Rotation paths and how fast each direction turns (degrees each step):
Each turn is a multiple of 5 degrees from 10 to 175, or 0.
Each row of a path follows its step; steps can be skipped.
Path 1:
step 1: [  2  13  11  20  11   9  -7  12   2   8  -4  35   6   1 -12  -6   4   5
   9   3  -8  -5   6  13  -2  15  -1   3   9  23 -10  -4   1 -23 -10  13
   9  -2  12   0   3]
step 4: [  1  11  15  19  12   6 -13   2  -1  15  16  19   2  -4 -13 -26  -1 -16
   8  14 -15   6  -1  10 -12  -6   7   8 -15  12 -17  -5   7   1   4   6
   6  -1   8   7 -12]
step 9: [-10   9 -18  16  -7  16  -3 -10  14  -4  17  20   5  14   8   3 -14   7
 -13   1 -16   7   1   9  -2 -16  -3  13  -9 -16  -8   3   7  -1 -16   7
   9  -4 -10  17 -14]
step 12: [  2   5 -21  -2   2  30  14  -9  22   8   5   7  -1 -15   3  -3  -6  13
   7  -7 -12  -7   2   6  -2   6 -11  10  -5 -11 -12   3  23 -12  -4  -8
   9  -7  -6  19  -9]
step 18: [-18  -7  -9   7   7 -16   7 -10  17   4   0   1   7 -20  -3  10  -2   2
 -19  -2 -20   1  13   2  17   3   1   1   3   6   0  -7  20 -13  18   4
 -14  12 -24  -4  -5]
step 21: [ -9   6   1  12   3   7  18  14   1   3 -18  -1  -3 -10   2  17  14  -5
 -17  -1 -22   1   3   7  12   4  16   0   6  13   0  -4  18 -25  -7  21
  -4  -5 -16  -8   0]
step 24: [ 11  -1   5  18  10  -2   9  18 -11   5   3  -7  10  -6   3   9   5 -29
  -2   2 -21  -7  -5   9  -8  -1  -1   3 -15  13   0 -12  12  -8 -11  12
   4 -13 -27   2 -14]
step 28: [ 13  -3   3   9  13  -1  30  -1   5 -12  -1 -15   5 -11  -2   3   5  -8
   2   1 -16 -11   0  10 -15   5 -17  11 -11  11  -4  26  15 -23   1   2
   3 -14  -8   0   7]
Speeds:
[ -2   4   3  -3   1   6   1   0   1   2 -11  -1  -8   2   1  -1   2   2
  -2   4   1   2   3   4   0   4   1  -2   7  -1   0  -4   0  -3  -2  -2
   2  -3   3   1   5] | 70
[ 4  1  1 -3  1  1  5  3  0  5  3 -6 -1 -1 -2  2 -2 -5 -6 -3  2 -3  2 -4
  4 -3 -2 -2  7 -2 -4  0 -1 -1  2  5  3  0 -9 -2  2] | 10
[-2  4  1 -3  0  1 -2 -3 -1 -1  3  7  4  1 -4 -3 -4 -2  1  0 -1 -6  3  1
  2 -5  6 -4  4 -4  1  5  0  0  3 -2  9  1  4  5  0] | 10
[ 6  0 -3  1 -3  0  5  3 -4  3 -3 -4 -1 -1 -1  0 -1  1  5  0 -6  0  3  2
  3 -1  1  7 -5  0 -7  0  1  6  2  1  6 -6  5  1  1] | 90
[ 2  7 -1 -2 -7 -4  8 -2 -2 -3  1  3 -2  4  1  2  0 -1  2  2 -2  2  5 -6
 -3  1 -1 -1  0  7  2 -1 -1 -2 -2  2 -3 -2 -2  8 -1] | 95
Path 2:
step 2: [ -3 -17  27  -9  11   0  17   9  11  -4  -2 -11   8  -2   0   6  -5   5
  14   3  15   2  14  11  18  -1  -2  15  -3  11  19 -14   0 -19   5   0
   4  -9  11  -5   7]
step 6: [  9  -4   5  -8 -22  19 -15   0   9   8  15  -9 -14 -14  -4  -6  13   0
 -10  -5  17   2  11  -8   6   8  -7   3 -18  22   5 -10 -13  -8   6   9
   4   0   2  -1  17]
step 8: [-23 -12 -14  -8   2  -5  -5  -3   8  -9  -2  -2  -4   5   3  -6  19   7
  14  -1   9   4   9  10  12  30   0 -10   3  15   1 -19   0 -12   4   6
  10 -14   4 -14  -7]
step 14: [ 14 -17  21 -11 -15   2 -11   7   8   0  23 -13   4  -2   1  -4   0  -5
  -6   8  15  -5  14  -1  17   8   8   0   3   9   3 -18   3  -5  -3  14
   5  -3   5 -24  -7]
step 15: [  7  -1  -1   6   0   8   6   7 -15   2  -8 -23 -10 -17 -10  -7  13   9
   9  -1  11  -7  17   9  11  -4  12  15  13  19   1  -3  -1 -15  -6   9
   3 -24  -3 -11  -7]
step 19: [ 11 -10   3 -24  -6  -4  -6  -6  -5  -8  11   8   0   0  -6   3  35  -3
   9   1   3   0  -1  11  -2  18  -1  -7   3  19   6 -12   0   4  13  19
  -1 -11  -9 -14   7]
step 20: [ -9 -13   7   3   3   5   9  15   5   6  -2  -7  16  -3 -16   8   2  13
   9   6  -9 -23  -8  20   2  24   2   1   4  21   4 -15   8 -10  -5   5
   5 -17   0 -15   2]
step 27: [  1 -13  -8  -4  -7   4 -17  -1  -2  -1  10 -15   3 -14  -9  -2  18   5
 -10  -6  15  -8  18  13  -7   1  -2 -18   9  18  -9 -16  -2  -2   4   3
  -6 -22 -19  -3   8]
Speeds:
[ 2  1  1 -4 -3  2 -6  1 -1 -4  5  2 -1  5  8 -1  2  0 -6 -2 -3  5  4  2
  3  4 -3 -9  1  0 -2 -5  0  5  1  3  1 -2 -1  4  2] | 135
[ -2   6  -7   1   0   4  -5  -4   4   1   1   0   0  -1   1  -2   7   3
   3  -5   2  -3   0   2 -11   3   0  -4  -1   2   3   0  -3   0   1  -3
   4   0   3  -4   1] | 35
[-5 -4  1 -6 -3 -5 -1 -1 -6 -2  0  2  4  3  0  5 -2  2  2  1 -1  0  3  1
 -8 -6  5 -1 -7  4  3 -3 -2 -1 -2 -2  1 -3 -1  5  0] | 45
[ 2 -4  0  3 -6  0  1 -1 -3  4  1 -1  3  3 -2  2 -4 -8 -2 -3  0 -5 -4 -3
 -2  3 -3 -8  0  1 -3 -1  3 -4 -1 -8 -2 -2  1 -4  0] | 110
[ 5  0 -3  2  6 -1  1 -7  2  3  3  5  4  0  3  5  2  0  2 -1  1  6  1 -6
  4  0 -1 -1 -4  4 -1 -4 -2 -6  1 -1 -1  5  0  2  6] | 65
[ 0  4  1  7  4  0  4  3 -7  0 -7 -2  1 -1  7  1 -1  2  0 -3 -5  2  1  0
  2  5  1  1 -2 -1  4 -1  0 -2 -1 -4  6 -7  3  0  1] | 140
